Each row is where one point has got to under a steady rotation. How many steps took it there?
The counts run from 0 to 213.
[  9   8 -15   0  16 -18   0 -12  -8  11  -9   1   2  13  -6 -12   5   4
   9   1 -16  -1   9 -29  -4   2  13   0  12 -18   5   9  14   4  24  -3
   3 -10   9   9  12 -20  12 -16  -2  17   8  -1  13   4  -1   1 -41  -4
  -6 -10 -11  -8   6   8   8  -3   5 -11]
53
[  8  11   5  -4  12  -3  -7 -17  16   5  -7  -8  -4  -6 -12   5   1  -2
  -3  12 -15   4   8 -12  -2  -1   9  19  -5 -37  13  13   2  -9   4 -19
  -6   1  -2 -16  11 -15  24  -4  -3  -1   4   8  -5  -7  -3  18 -18  -2
  11  -1  -7 -41   2   1  12   5   1  -4]
63
[ -4  15   7  -8   7  -3   9 -12   5  -7  16  -3  13  -6  -4   8  -8  -7
   4   9  -6   8  -5   7   4   0  17  19   4 -31   6   9  -1  12 -13   9
 -12 -20  -5   7 -19   0   8  -4   5  -1 -10  20  -2   5 -22  15 -27   8
   3 -14 -31 -16 -10  -4  -2   5   6 -18]
127
[ 24  13  -1  -9   2 -14 -13   2  14  15 -10 -17   4 -19   3   4   2  15
   0  16   2  15   2   2  15  -3   7   0  11 -22   2  16   7 -14 -16 -17
  -5   9 -10   2  12 -15   5 -12   9  13   5  -7  -2  -5 -32  -1 -14  -1
  -4  -2 -11 -19  16 -14   1   3   4  -2]
196
[ 12  19   4 -10   6 -14   1 -14  22  12  -9  -6   0  -7   2   3  -2   7
   4  10 -22   8  13  -9   1   4  15   8 -13 -20 -11   5  17 -13  -2   5
  -6  -9 -15   2  22  -7  27  -7  -4  -7   2 -11   5 -15 -17  25   1  -7
   9  13 -15 -24  -2 -12  15  -1  -9   1]
213
[ -9   4   0   6   5 -16 -18  -2  -2   6   0 -18  12  -6   0  -7   2  26
  -2  16  -5   3   4   5   2   2  21   6  18 -20  15  22   0   1 -13  10
 -11  -4 -10  11  -5  -2   2 -22  -2   6 -10   1   7  20 -14 -10 -10  -4
   6  -7 -39 -10  18 -17   6   2   0 -10]
32
[-16  10  -1  -5   9  -9   1 -20 -12   8   4   4   4  15  -8  -6  -2   9
  14  18 -16   5   4   3   7   5  17  17   5 -26   1  -2  -1  18   9   6
 -21   9 -21   6   3   5  33 -12  -8 -10  -4  -5   0  15  -7   4  -7 -11
   1  -3 -16   0  11   2  12 -28  -7 -20]
34
[ 12  19   5  -5   1  -8  -4 -19  -2  26 -14   3  23  -9  -2 -13   4  11
   0  16 -10   5   9 -15  -9  -5   9 -12  -8  -8 -15  -1  11   6   3  -9
  -6   7 -27  26  21 -11  -4 -18   1  15   7   1  -3   5 -14  10 -20  -3
 -10   1   3 -18  15  -5  19 -15   7   1]
92
[  6   3  -4 -16  16 -11   5  -3  -6   0  -8 -16  10   7 -12   4   3  24
   3  20  -5  -7  18   7  -9   4   4   3  23 -24  -4  -5   5   7  10   2
  -5  -4  -3  11  15 -13  10  -5 -16  14  -1  -5  -5   9  -6  17 -30  -9
 -21 -14 -10  -8   1  -6  23  -4 -12  -7]
159
[ -6  11  -1 -10  20  -8  18  -3  -5  14   0  -5   2  -6 -19  12   2   5
   8 -16  -9   9  10  -3   5  -3   0  -2 -12 -16   3  17   3 -12  11   2
   5  -5 -12 -16 -11  -5  11   1 -14   8  -2   0  -7 -20  -6 -17 -17  -9
  -8 -19 -38 -13   6   3  18  -1  -5   6]
39
[ -7   2   4  -5  25 -17 -10 -17  -6   1   1   0  14  -1  -1  10   7  20
  -6  -9   9  17  11  -3  -7 -11  14  -6  21 -23   7   3  -1  19  14  -6
   1 -15 -12 -14   4  -5   4  -6   4  19  -1   4 -13  -3 -24  -1 -27   4
   1  -7  -6 -15  20  -2  23  -7  -7   3]
55
[ 11   4   8 -14   4   0  11 -10  10  10 -17  -7   2  -2 -26  19  -8   2
   9  13  -3   5  12   2 -13  -6   2   1   4 -27   1  11   7 -22  -2   8
  -7  -1   0 -15   3   1   4   0 -11   8   5   0 -18  -2 -14   9 -24  -3
 -11  -9 -27 -27   3  -5  16  16  -8   1]
104
[ -4  12   7  -7   8   8  -1 -18  11  -5   3   0  -1  -7 -26   9   4 -12
  12  20   4  13  -2  16   0  -8  13  26   9 -34   8   9   3   1 -14   4
 -11  -2  -5   4 -10   1  10   0 -10  -2  10  11  -8   8 -14   5 -17   8
   5 -12 -23 -25  -4  -1  -3   4 -10 -12]
210
[ -3 -17 -10  -7  12  -7  -4  11 -12  27  -5 -24  13 -13  -6  24 -20   7
   5  15  -4   4   5   8  -1  -4   7   5   8 -23  13   4   3   4  -5  -7
   2   2  -1  15  -4  -3   9 -10   4  -2   4 -16   3  -1 -30  16 -17 -14
 -12 -10 -16   5   9  -8  22 -12   0   4]
141
[ -3  20 -10  -6  10  -9   5   6  -8   5  -4 -14   5  -6  -5  19 -10   4
  -6  11   5   3  12   5   9  -1  16   5   1 -40  11   0  11   7  -1 -14
  -5   8   3  -6  -9  -2  12 -17   7  -8  -5  14 -15 -13 -10  30 -30  -4
   2 -12  -7 -30   0   4   6   3  11  -8]
168
[  3  19   3 -16   7  -6   6 -20  10   5  -8   8  -7  -6  -6  -7   8 -13
  20   9 -15  16 -17  -1   9   5  10  12 -11 -24   0  21   4   0  -2   7
 -24   2 -24  10   9   1  24   0  -5 -10  -4 -16  16 -12 -15 -12   0  -1
   2   0 -16 -20   7 -20   4 -13  -8 -11]
89
[-15 -10 -22 -10  25 -23   6  16 -13  14   6 -24   6 -10   0  21 -16   0
   5   9  -5   5   8  -4  -2 -12   9   1   1 -34  16   9   6 -10  -2  -9
   4   8   6   1 -14  -1   6  -5   8  -9   5 -22  11  -9 -20   9  -5  -8
  -4 -15 -16  -7  18  -3  14 -11   3  11]
58
[-10  -6  -5  12  16 -15  -9  -8  -3  17   3   0   4  -5 -17  12   7   4
  11   2   3  29  -6 -15 -12  -8  15   6  16 -15  13  10   9  -3  -1  14
   9  -5  -7   9   3   9  10 -23   5  11  15 -14  12  -2 -18 -19 -16   3
   2 -20 -17  -6  21  -1 -10  -2  -8   6]
97
[ -7   3   2   4  11  -8  -6 -25   0  33  -6   4   8  12 -29   2  -5 -23
  19   0 -13   2  -7  -9  17  -5   9  16   2 -23  14   4   0  14  -2 -15
 -19   8 -11  18  -3  -5  21 -11  -5  -3  16 -10  -5   2  -1   9 -16  -7
  -6   0   2 -17   3   5  14 -17  -3  -5]
184
[  2   0   2  -5   6   1  -8 -25  18   5 -13   3   9 -11 -15  11  12 -11
   7  12  -7  13 -10   1   8   0  19   5  12 -26  -3  17   4  11  -8  13
 -18 -24 -14  18   7  -5   0 -13   5   7  -2   4   6   3 -32  -4 -18  15
   3   1 -16 -18  -5 -19  -3  -1   2 -13]
5
[  4  20   4 -13   7 -12   3  -8   2  25  -6 -14   9   0 -12   7  -8  -1
   3 -10 -13   4  11 -15   4   3   5  -4  10 -26   9  13   7  -9  -8  -2
  -9  -5  -1 -13   7  -9   9  -1  -3   7  -1   4 -18  -3   0  19 -31 -10
  -3   0 -20 -34   8   4  23  15   0   6]
186
[ -6  -2  -4 -12   9  -8   0 -30   6   3   4   7  -1  -3  -7   3   3  15
   8  14 -19  19  15 -16  -7  -4   9   8 -17 -17 -20   0  11  -5  12  10
   6 -17 -20  -7   8 -16  26  -5  -1  12 -14  -4  -9 -10  -9  14 -15  -6
  -2  -5 -18  -3   6   5  15  -4   6   7]
148
[ -2  21   1 -18  20  -5  -4 -14 -17  -1  -3 -16  14   7 -22  14  14  17
   3   3   1  -5  15   9   3  -7  -1   1  27 -15  -2  -2   2  13   5   1
   2  -5  -6   4   3  -8   0   2 -20  17   2   1  -9  -2  -4  -5 -19   0
 -15 -29  -4 -15  11  -2  27 -12 -18  -8]
160
[  5   7   3  -3  13   4   0 -10   7  12   2  -8   5  -1 -25  10   1 -13
  10  11 -23  -2  -3 -10   4   0   8  15  -4 -27  26  23 -10 -10   0  -4
   2  -7   5  -8  -6 -10  18   9 -11  -3   7   8   8   0   2  -4 -20  -9
   8 -16 -27 -25   2   1  11   4   3 -12]
145
[ -1  16  -5 -21  12   0  20 -21 -25  10  -6   7  22   7 -20  -7  15   7
  13  20  -2  -9  21  -5 -15  -8   5 -14   8 -10  -9  -2  11   1  15   9
  -3   7  -8   0   2   5  -1  -5   0  10   2   4 -11  15 -13 -16 -18  -1
  -7 -28 -15 -10  17   0  18 -12   5  -6]
11
[ -3  17 -19   9  16 -20  -5 -13  -3   7 -11   6  11  -3 -15  -5  17 -10
   4  -3   3  -3  -1  -5  10  -7  25   3  -3 -21 -10   9  22   9   8  -5
 -19  -6 -14  24  -5  -6  -5 -22  13  22   3  -2  13   1 -15 -17 -13   9
   0 -14  -1 -24  -5   1  -7  -6   2  -5]
70
[  8  24  10   3   6 -21 -11  -4  -1   7  -5 -14   8  -8  16  -6   7  18
  -8  10   1   7  -1   5  18  -8  16   7  17 -29  20   7  -7   4  -3 -18
 -13  12 -21  -5   2  -2  12 -11   6   3   4   9  -7  13 -25  -1  -8   0
  15  -2 -11 -20  27  -8   8 -12   4  -8]
73
[  8  12   0  -6  12   2   1  -8   7   1  -3 -15   3 -24  -4  -7  10   7
   0  21 -17   3  -3 -11  -7  -4  10  19 -22 -26   6  22   3   4  -1  -8
  -1   8 -26  21  11 -16  11  -7 -10   0   9  -4  26 -10   4   3  -1  -3
   7   3 -12 -21   0 -17  17  -7  -5  -5]
173
[-19 -13  -6  -2  11  -5  -1 -18   4  10  -4  -8  12  -4 -33   7  -6 -12
  17  16  -7  -2  -1  11  -4 -16  14  21  -3 -32   3  11   1  -1 -14   0
 -22  -4 -15  21 -15  -8  -5  -7   4  15   1   8  -6  10  -5   5  -8   6
 -12 -20 -13 -12   1  -1  12  -5   1   2]
60
[-16   2  -8   0   8 -10  18  -6   2  -2   7   5   2  -3 -19  -4 -15  -4
  18  19  -8   4   3   0  -6  -7  21  18 -10 -24   0   6  18  -4  -7  15
 -11 -10  -3   6 -14   4  14 -14   7  -3  -4   9   4  10 -21  11 -26  -4
  -1 -13 -32  -7 -19   6  -2   1   1 -11]
126
[ 10   1 -14  15  20 -17  -8  11  -6  12 -10 -14   3 -10  -8   5   2  14
  -1   8   2   2  10   5   3   3  14   9   8 -23  18  21  12  -7   5   6
  -8   9  -3   4   5   3   9 -24   5   4   7   0  22   7 -21 -16 -16  -5
   6  -6 -35 -14   2 -10  -4   6  -4  -6]
31
[-13  -4  10 -13  16 -22   6 -11   3   6  12  -2  10  -5   3  -1 -18 -13
  13   2 -14   5  -9  -6 -16  -8  19   1   9 -28   8   0  -3   7  -2   1
 -22 -12  -8  10  -5   6  12  -1  13 -11   8 -13  11  12 -32   8  -6  -4
   1  -4 -19  -6  18  -3  24 -11  -3   8]
99
[  5  26  -4 -11   9 -20  20 -15 -11   3  -7   8   1   8   1 -27   6   6
   4  -5 -10  -2   8 -13   0   1   8 -10  -2 -18 -10   3  16  15  19  -7
 -12  -1 -18   5   8 -14   7 -10   5  20   2  12  -5  -1 -12  -2 -33  -1
  -7  -1  -6 -21   4   1  16  -6   2  -9]
176
[  5  11  -4 -10  -3 -16 -14 -12   0  16 -13 -15   9 -18  -3  -3   8  15
   3  23   1   9   8  -1  12  -5   7  -9  12 -15  -5  11  13 -15 -13  -3
 -14  17 -14   5  11   1  -4 -22   7   8  -6 -14 -13  10 -22   1  -2  -3
  -4  -8  -8 -14  28 -17   8  -4   9   6]
197
[ -5  13  -5 -10   9  -9  -4  -7  -2  -1  -6 -10  10 -21 -19  19  10  -1
   5  10  11  15  -5   4   7  -3  16   0  14 -21   1  16  11   2 -30  15
  -7  -6  -2  15  -3   8  -7 -18   1   7 -11  -4  -2 -10 -15   5 -16  11
   3 -15 -23 -27  -2 -18  -6  10   0 -10]
87
[-18   0  -5  13  19 -18 -16 -21   9  15   7   3  17   2 -12  10   3   0
   3  -4  -6  16   8 -15  -5  -6  26   4   8 -12   3  -1  13   4   9   8
  -1 -22 -17  -1   2   5  14 -16   9   6   9  -5   4   6 -26  -5  -7   1
  12  -7 -18  -4  18   6  11  -9  -1  12]
15
[ -6  21  -3 -13   7  -4   5 -18   9   4  -1   0   9  12 -16  -1  -2 -21
  14   2 -17  -3   4 -10  14   1  16  13  -4 -32  12  11  -3  -7   1 -15
 -17  -2  -6 -11  -9  -7  20   8  -1  -9  -6  10  -8  -1   2   6 -15  -1
  11 -17  -9 -39   2   3   5  -1   3 -11]
62
[ -3   8 -11  -9   4 -20   1  -2 -19  21  -9 -11  -6  12  -9   2  -7  23
  13  27  -2   8  14  -3   7   1  12   6  13 -17   1  -6  19  -4  -1  -3
  -4  26  -6  13  15  -1  23 -24  -1   0  -4 -22  -7   3 -10   8 -11 -15
 -15 -12  -9  -8  15  -3  11 -14  -8  -1]
75
[  1  11  -5  -6   2  -9   9 -11   1  29 -16   0   6   6 -27  18  -7  -9
  12   5  -7  -3  20  -8  -4   2   8  -6  -5 -25  -1   2  17 -22   3  -3
 -15   4   4  -8   7   7   8  -6   0  -5   3  -5 -21   0 -16  13 -19  -8
  -7  -7  -9 -34  -2   5  15   7   3  -1]
103
[  3  12 -10  -7  14  -8  22   0 -15   5  -3  -3  -6 -17 -12   8  -6 -10
  10  17  13  16   3   2  -8  -8  12   5 -15 -33   2  -2  23   8   2  -5
  -5  19   0   1  -7   5  14 -16  11  -9   0   4  -4 -18 -20  23 -29   1
  -2 -10  -8 -17  -5   5  -6   1   5 -12]
85
[ -7  -8 -19  -9  25 -21   1   5 -14  11   4  -8  -3  -8  -4  20   0   1
  14   5   2  21   3   2   4  -8  -1   8  -1 -23   7   6   6  -6  14  -7
  11   8 -11  -4  -8   2  26  -3   1  -1   3 -23   2 -19 -24  -7 -15 -10
  -5 -18 -14   1  25   3   6 -24  -5   7]
57
